Each row is where one point has got to under a steady rotation. How many ticks took it there?
The counts run from 0 to 385.
[182 135 111 125 125 165 112 140 133 170 141 103  97 100 126 156  96 110
 132 128 139 153 126 102  89 146 102 133 108  82 145 129 177 139 131  96
  89 108 132 133 144  94 104 157 148 142 204 101 116 150 138 130 106 139
 125 162 162 123 139 124 151 108 151 134  99 136 123 133  86 159 100  84
 126 130  55 151 163  82 115 159  75 145 167 103] | 139
[131 127 148  97 125 153  86 120 100 116  96 110 162 152 110 124 194  84
 143 183 166 124 122 161 125 105 168 137 122 176 136 105  88 118 118 111
 167  92  99 123 150 126 178 131 115 121 107 137 118 158 110 123  86 108
 127 106 132 181 137 114 120 113 121 168 122 137 138 149 156 105 136 125
 122  82 159 138 107 168 187 133  96  94 105 165] | 263
[143 169  79 108  83 129 167 136 182 109 127  91 113 119 133 143  95  93
 109 117 148 141 117  86 130 149 118 103 119 109 128 107 111 150 134 157
  84 149 161  97 112 124 100 165 162 120 129 139 128 113 137 143 152 105
 180 131 106 125 156 145 101 137 104 118 135 141 165 176  88 172 131 118
  83 142 123 130 165  95 106 162 110 207 122 102] | 160
[143 147 122 122 154 110  96 134 145 119 160 137 125  99 140 132 120  95
 154 129  96 137 127 139 133 147 139 113 130 105 103 153 211 116 202 116
  92 140 101  97 159 139  92 151 176 147 139 121 147 100 177 118 190 121
 100 175 110 105 151 157 135 138 116 127 133  77 168 134  91 148  73 152
 186 136 127 139 112 114 110 118 175 145 132 147] | 12
[146 130 143 109 172 140  90 156 136 148 120 129 104 109 178 161 148  85
 149 113 129 159 150 110 124 146 118  86 163  97 136 122 137 154 161  93
 126 137 100 136 183  93 138 128 116 152  80 130 134 146 152 149 151 179
 175 113 120 175 147 151 107 111 130 167 144  95 140 181  78 131 140 147
 126 154 152 156 151 154 181  98  94 106  78 130] | 299
[137 124 172 119 185 107  91 164  93 169  75 113 107 113 128 119 151  99
 177 151 107 132  81 188 113 113 145 126 111 144 125 109 162 125 136  97
 111  89 103 172 159 108 170 129  93 148 120 134 108 118 141 163  94 131
  84 106 135 174 125 124 149  86 140 170 110 100 138  98 134 114  94 150
 129  96 131 128 120 150 163 115 139  82 120 141] | 267
[110 102  98 121 114 155  98 147 150 132  87 153 131 150 137 142 111 140
 168 177 109 153 154 140 119 117 127 113 137 127 117 160 100 132 120 116
 168 131  94 110 174  99 136 115 119 119 117  90 125 149  80 148 157 186
 113 120 146 152 120 115 197 134 130 176 156 150 115 170 129 101 159 127
 121  93 134 103 123 143 194 132  65  66 121 188] | 296
[169 159 139  86 136 171 125 130  78 120 152  82 127  75  94 137 108  75
 192 168 124 156 116 168 106 120 153 137 117 128 154  95 107 138 136 122
 141  72 138 109 126 119 109 127 147 126 135 119 184 178 140  97 164 109
  87 127 145 151  94 115  90  92 107 117 104 140 138 183 148 151 162  71
 140 121 115 123 114 118 102  95  98 151 111 141] | 168
[106 147 126 111 108 178 109 150 123 117 144 150  97 152 132 114 158 103
 145 156 120  99 113 142 141 133 168 138 126 198  99 110  84 111 118 136
 115 109 125 167 115 137 106 132 126 131 108 130 134 127 104 185 140 104
 126 146  99 105 156 153  83 124 110 121 172 148 128 117 184 126 221 159
 122 123 168 127 119 148 109 120 161 162 147 167] | 247
[170 155 114 156 135 182 160 150 122 150 139 148 100 127 121 139  89 111
 170 120 120 127 145  92  75 102 107 163 174 127 111 112 133 147 140  88
  95 115 132 144 115 111  97 139 100 107  95 107 153 165 114  82 158 130
 140 131 165 141 143 113 119 146 105 116 155 124  95 153 139  91 125  53
 129 131  76 143 173  65 134 133 110 136 186 144] | 200
[151 171 145  93 139 145 160  72 140 164 134 161 149 157 105 149 124 170
 157 155 161 108 180 114 133 126  92 129 104 146 123 126  97 123  97 102
 180 111 138 153 150 143 125  99  98 136 162 109 160 164  90 157 157 146
  81 102 152 115 114 105  68 130 120 147 147 132  97 143 169 112 156 143
 108 141 145 116 143 138 177 116  92  89  96 153] | 86
[127 122 129 150  97 128 179  55 135 115 157 144 146 160 121 132 112 141
 110 161 123 138 140 125 114  50 146 140  96 114 110 140 173 117 134 104
 150  97 141 125  70 166  76 130 138 110 147 124 160 125 120 104 164  91
 121 113 132  56  80 120 130 197  85 101 118 152 141 130 146 152 132 164
 110  61 140 125 145 144 148 111 133 143  97 143] | 373
[157 147 133  83 119 132  97 183 123 205 103 116  86 127 149 137  98 111
 170 130 124 134  88 124  96 104 101 153 117 182 120 135 126 149 144 106
 130  94  88 161 102 161  99 135 129 129 116 116 180 137 136 118 192 180
 152 126 130 113 153 126 122 129 175 149 160  96 172 118  88 128 128 118
 171 177 136 149 122 135 121 123 143  98 185 182] | 283
[117 121 172 100 120 187 120  88 109 108 148 124 119 130 117 166 153 148
 136 155 129 178 147 130 156 134 145 169 139 114 137 121 189 122 165 146
 162 112  95 142 147 150  99  92  89 140 179 140 163 164 124 148  97 118
 125 106 155 145 110 179 118  96 123  91  99 149 123 146 155 141 190 130
 130 123 136 118  94 142 147 103 125 164 115  81] | 347
[116 102 178 127 152  96 113 146  93 140 142 118 144 153 121  92 129 114
 122 112 152 122 136 128 118 100 178 163 128 149 155 140  95 115 113 162
  82  66 152 130  50 172 148 122 105 122 102 155 148 170 119  98 111  73
 118 111 149 151 135  77 146 160 144 111 122 116 112 141 170 116 124 112
 162  85 146 140 134 132  92 108 158  94 148 144] | 228
[128 128 157 138 129 156 155 149 111 166 164 154  91 151 158 159  93 111
 156 130 123 122 194  71  91 141 112 140 149 109 119  91 111 147 131 122
 127 134 143 165  66 159  93 133 105 131 110 131 176 157 125  83 138  87
 143 105 139 135 139 129 101 151 106 149 162 133 103 179 156 125 151  90
 119 100 126 120 185  69 162 114 128 142 151  82] | 199
[ 97 129 129 113 189  74  98 150 151 104 175 162 100 124  91 125 124 116
 126 135 108 134 160 166 169 154 138 114 175  90 117 164 143 131 209 150
  83 152 123 122 173  89  91 136 124 142 154 134 133  97  95 134 155 127
 112 145 111 143 133 152 174 129 135 109 148  84  95 171 135 111  98 189
 131 101 147 139 112 122 131 123 163 121 113 153] | 34
[123 117 135 152 129 120 143 136 164 122 169 136 114 114 180 138 130 132
  89 113 138 125  90 105 111 106 100 124 140  94 123 160 171 125 149 109
 114 122 109  99 104 130  85 152 157 150 126 171 149 104 168 134 176 100
 193 111  90  98 138 136  71 154  83 119 102 104 127 148 125 134 142 144
 113 137 158 171 146 138  98 117 180 200 112 152] | 338
[121 119 155  92 145 170 110 119  66 106 143  84 138 138  93 144 172 176
 108 106 159 147 137 147 148 140 138 146 181 139 153 136 126 156 120 133
 187 150 104 142 113 167 172  99  80 143 169 183 154 179 124 141  97 137
 108 120 138 144 127 124  70 112 129 101 124 116  73 153 154 138 136 111
 112 145 156 148 109 118 124 110 156 124 143 100] | 54
[145 138 138 132 133 134 159 124 195  88 165 143 131 116 149 123 102 113
 114 158 122 138 114 122 124  80 133 127 118  81  91 182 176 117 169 136
 105  85  85  89 133  87  62 155 172 150 120 123 156 112 139 127 192 126
 173 128 125  86 135 136 139 141  99 111 102 106 136 133 135 115 123 135
 149 111 142 173 136 166 116 141 139 200 129 201] | 339
[153 128 116 145 139 132 112 117 136  84 149 148 167 129 110  77 174 123
 195 105 125 134 151 102 148 185 150 117 147 127  93  90 122  83 128 146
  75 151 163  64 180 131 115 129 127 117 102 113 106 133  85 146 106  77
  92 135 151 143 172 145 146 108  55 132 119 131 143 134 135 127 150 125
 147 126 114  86  95 144 127 110 134 178  97 142] | 208
[113 172 157  67 130 118 128 155  99 167 129 141 100 123 116 123  71 139
 169 146 118 111 116 141  93 103  82 150  97 136 137  98  87 158 147 152
 135  83 112 142  76 147 125 121 125 127 135 121 185  94 143  76 151 101
 124 108 125 168 128 119  96 117 169  97 102 140 115 159 148 106 102  60
 141 143 146 134 134  82 140 166 156 147 176 118] | 166
[136 176 141 132 188 127 171 106 135 115 145 181  84 114 115 123 104 116
 154 172 103 106 121 174 150 105 124 122 149 100 107 104 136 121 171 109
 110 114  89 164 173  66  76 124 118 162 132 126 152 115 104 140 169 128
 148 127 134 130 142 138 105  78  99  79 116 112 105 149 117  96 146 167
 120 124 136 163 127 166 137 129 128 121 127 207] | 361
[108 140  98 159  85 108 139 141 135  85  96  66 123 121 124  79 137  89
 116  94 115 146 121 100 122 155 139 138 167 116 145 124 121 118 124 178
  85 119 174  93  85 166 168 118 108  80  97 169 143 145 162  72 122  94
 167 151 105 136 126 120 135 145 127  88 126 154 119 117 123 147 119  62
 145 148 142  72 113 112  87 123 156 184 111 101] | 193
[135 142 112 170  97 106 171 113 159 109 110 116 107 158 132 103 105 143
  92 112 146 113  98 111 101  87 119 146 151 105 116 139 188 123 162 137
 103 140 133 118  87 138 116 146 122  79 149 178 107 122 138 100 130 128
 192 131 126  72 126 128 112 166 138  70 101 143 114  77  77 120  78 113
 102 127 132 124 157 124 104 143 156 147 168 100] | 371
[ 89 126  96 102 102 161  94 112 102 149 110  97 100 116 115 167 123 127
 103 161 128 156 142 149 134 130 126 159  84 125 149 120 128 135  84 149
 148  81 127 155 139 134 166 114 144 103 181  98 148 152 170 126  90 117
 107 181 110 136 105 116 184  90 177 126  93 180 124 121 114 148 142 101
 110 108  94 114 107 113 115 131  73 118 136  90] | 136
[111 102 129  84  93 117  89 132 160  94 154 118 117 131 109 129 131 111
 139 123  98 153 197 117 118 168 162 120 123 116 130 167 129 126 195 146
 142 146 149 111 102 167  95 140 152 120 144 121 157 108 132  89 170 120
 113 178  97 125 133 180 154 185 180  91 140 109 142 130 144 163 110 140
 166 122 183 112 124 105 131 117 157 158  98 135] | 16
[122 152 136 138 164  98 151 170 107 165 154 164 103 125 169 132  52 112
 112 149 100 112 173 116 143 121 127 140 140 137 131 146 124 120  93 162
  49 125 145 189  98 130 107 129 103 108  79  82 156 177 142 147 147 122
 153 134 112 121 146 135 156  98 103 139 203  83 132 146  98 127 176 140
 108  80  98 113 148  89 118 101 113 113 153 140] | 217
[175 112 157 138 101 137 131 138 165 155 115 110 161 138 163 110 107  75
 122 178 129 156 128  94  92 112 163 150  85 127 107 137 195 109 152 102
  91  71 136 128  94 134 103 161 145 140 130  98 104 136 130 131 118 104
 114 131 168  86 132 148 166 167 136 145 135  91 157 110 144 155 124 155
 159  68  91 130 155 108 158 147 134 152 139 146] | 256
[116  91  84 116  80 151  84 122 154  54 156  85 131 131 122 128 173 116
 123 118 102 138 137 132 122 152 163 124 128 123 121 162 131 112 157 128
 171 173 134  87 118 160 138 137 165 115 145 165 151 111 161 110 145 109
 131 180  95 115 134 159 120 167 120 106 127 152 153 118 156 139 119 124
 163 143 174 115  96 130 111 116 165 167  95 119] | 15
[131 143 168 131 147 144 114  74  62 151 133 140 138 144 129 142 183 161
 127  89 149 143 138  97 144 133 105 145 148 146 126  94 145 140 121 117
 165 144 108 138 121 170 129 101  91 119 134 153 143 145 125 115 118 124
 120  84 136 149 151 135  44  99 122  99  77 132 137 147  97 152 107 134
 116 167 144 143 121 140 148  80 128  93 129  69] | 381
[127  83 125 131  64 177  98 147 169 125 115 108 140 176 117 121 163 139
 169 114 138 158 107 108 118 145 160 120 154 111 103 141 138 113 171  96
 132 135 132  71 116 132  88 142 123 108 156 150 104 139  70 150 111 145
  97 110 182 108 154 136 165 198 101 158 139 181 135 122 132 116 184 129
 114 124 135  78 114 116 142 132 132 141 127 148] | 291
[ 92  90  91 112 109 163  89 116 106  70 154  87 130 133  99 146 142 102
 107 165 118 166 152 171 118 114 169 144 146 129 137 178 138 138 136 116
 165 122 119 122 118 161 153 123 143  95 159 148 161 187 149  97 126 130
  97 189 107 129  85 124 183 154 134 115 143 129 116 168 141 133 124 102
 109  74 147 124 115 110 115 113 116 104 113 125] | 19
[150 126 134 178 130  83 149 108 164 103  97 115 169 148 150 115 142 162
  73 112 146 162 152 118 128 109 120 118 124  83 149 151 168 135 154 121
 153 132 136 101 135 100 153  94  99 167  97 123  89 119 127 109 114 138
 162  77 159 154 107 142 106 116 127  85  49 105  92 120 104 139  75 125
 109 129 154 152 150 130 184 141 111 120 107 144] | 354
[ 90 147 111 119 177 111  96 153 125 177  96 162 141 117 157 163 140 177
 153 118 108 152  82 157 131 102  81 104 122 130 103 137 146 122  86 125
 116 147  65 105 188 117 113 123 132 123 108 116 132 117 145 170 150 149
 110 110 115 126 146 109 160  96  95 203 132 104 165 130  79  76 124 139
 144 139 111 123 121 149 129  97 140  81 155 164] | 301
[152 142 122 114 113 146 117 148  84 132  85  49 111 107 114 127 143 117
 137  79 143 161 105 122 117 162  99 162 137 126 162  91 127 147 140 165
 115 123 145 110 121 139 150 104  80 121 137 152 131 148 131 115  79 114
 130 112 145 194 114 126  84  80 147 100  85 146 114 146  93 139 116  32
 119 170 122 108 131  72 104 142 130 151 157  87] | 171
[127 111  70 164 119 113  91 164 150 113 102 130  92 178 106 110 141 113
 125  92 126 138 118 117 101 149 124 109 185  90 132 156 121 138 189  90
 104 183 120 110 134  98 117 156 116 116 143 165  69 103  82 103 112 161
 121 140 131 151 161 128 148 190 130 114 122 136  97 125  89  97  55 148
  90 132 168 120 139  82 140 135 141 106 160 142] | 0
[100 180 162  87 169  95 160  96 140 149 171 137 118 125 100 139 113 141
 114 154 152  96 129 161 158 103 120 119 118 125 114 127 123 138 110 138
 110 132 111 155 115 122 111 142 130 114 154 167 172 136 125 161 180 115
 111 112  99  95 122 104  89 123  93 138 181  90 114 168 150 130 135 207
  80  88 150 129 131 163 113 116 165 118  98 166] | 68
[ 86 129 146 146 161 121  98 193 143 149 138 153  73 147 119 125 125 165
 132  96 119 125 119 156 120 116 123 127 182  83 131 145 103 152 190 126
 124 144  91 148 136  82  93 108  82 145 143 158 119 109  75 155 118 156
 127  94 145 146 146 122 151 146 135  88 115 162  72 126 140  61 120 136
 110 147 152 168 134 118 104 116 164 110 170 176] | 327
[134 128 128 106 100 168  92 128 119 102 143 128 131 170  95  98 150  96
 148 169 140 141 177 131 140 165 206 174 145 138 124 123 114 108 140 155
 108  96 148 129 147 147 113 129 113 122 146 116 140 206  78 134  78 105
 112 150 174 143 154 149 170 114 119 132 158 159  99 135 166 113 186 130
 131  68 118 115  96 146 133 119 105 149 159 157] | 230
[137 160 119 129 156  92  87 142 164 135 136 125 115 111 124 113 155 141
 123  63 153  82 106 115 116 133  83 102 109 112 130 114  91 134  87 146
  78 131 136 112 158 121 149 161 155 129 146 150 107  71 128 137 114 114
 172 146  85 107 190 101 122 129 141 126  96 139 137  97  87 131  70 119
 123 185 148 154 134 131  93 166 147 148 151 121] | 127
[164 128 141 140 128 171 125 122  76 152 141 144 163 136 160 135 159 151
 157 102 140 150 166  70 127 165 116 126 141 169 134  95 110 115  85 123
 161 157 137 122 114 182 129 112 125 139  78 102 166 186 109 121 125 125
  92  89 156 156 149 135  53  99  56 149 131 122 134 174 140 123 175  63
 160 155 124 109 132 122 127 101 108 135 132 120] | 203
[123 148  79 174 130 109 148 151 169  86  87 119 130 137 119  96 100 119
 142 159 123 124 120 158 100 124 117 113 126  90 135 139  88 126 118 126
 122 135 157 103 145  84 151 121 129 113  81 101 112 104  90  93 141 126
 115 106 152 169  96  92 167 129  87 125 115 159 100 142 153  97  97  67
  96  90 126 117 163  98 161 164  89 124 103 181] | 179
[180  98 109 127  86 194 110 124 144 137 147 106 163 119 149 148 154 122
 128 119 139 144 127  81 100 150 114 103  96 116 136 105 115 133  99  93
 158 125 166  83 128 132 135 137 181 178 166 123 115 128 116 154 118 104
 109 103 146 125 134 109  96 145  95 147  84 154 139 126 142 166 163  85
 124 158 115 154 162 114 132 163  90 189 121 123] | 142
[148 128 136 140 146 127 118 126 119 172 120 110 152 107 128 143 100 141
 104 146 129 131 124 119  94  90  94 130  59 105 136 147 168 135  96 110
 107  97 134 120 123 116 125 136 172 166 167  76 115 111 139 127  95  91
  93 125 155 112 108  78 177 120 149 150  61 140 119 113 106 136  87  87
 129 107  70 152 161  92 147 155  92 124 163  83] | 140
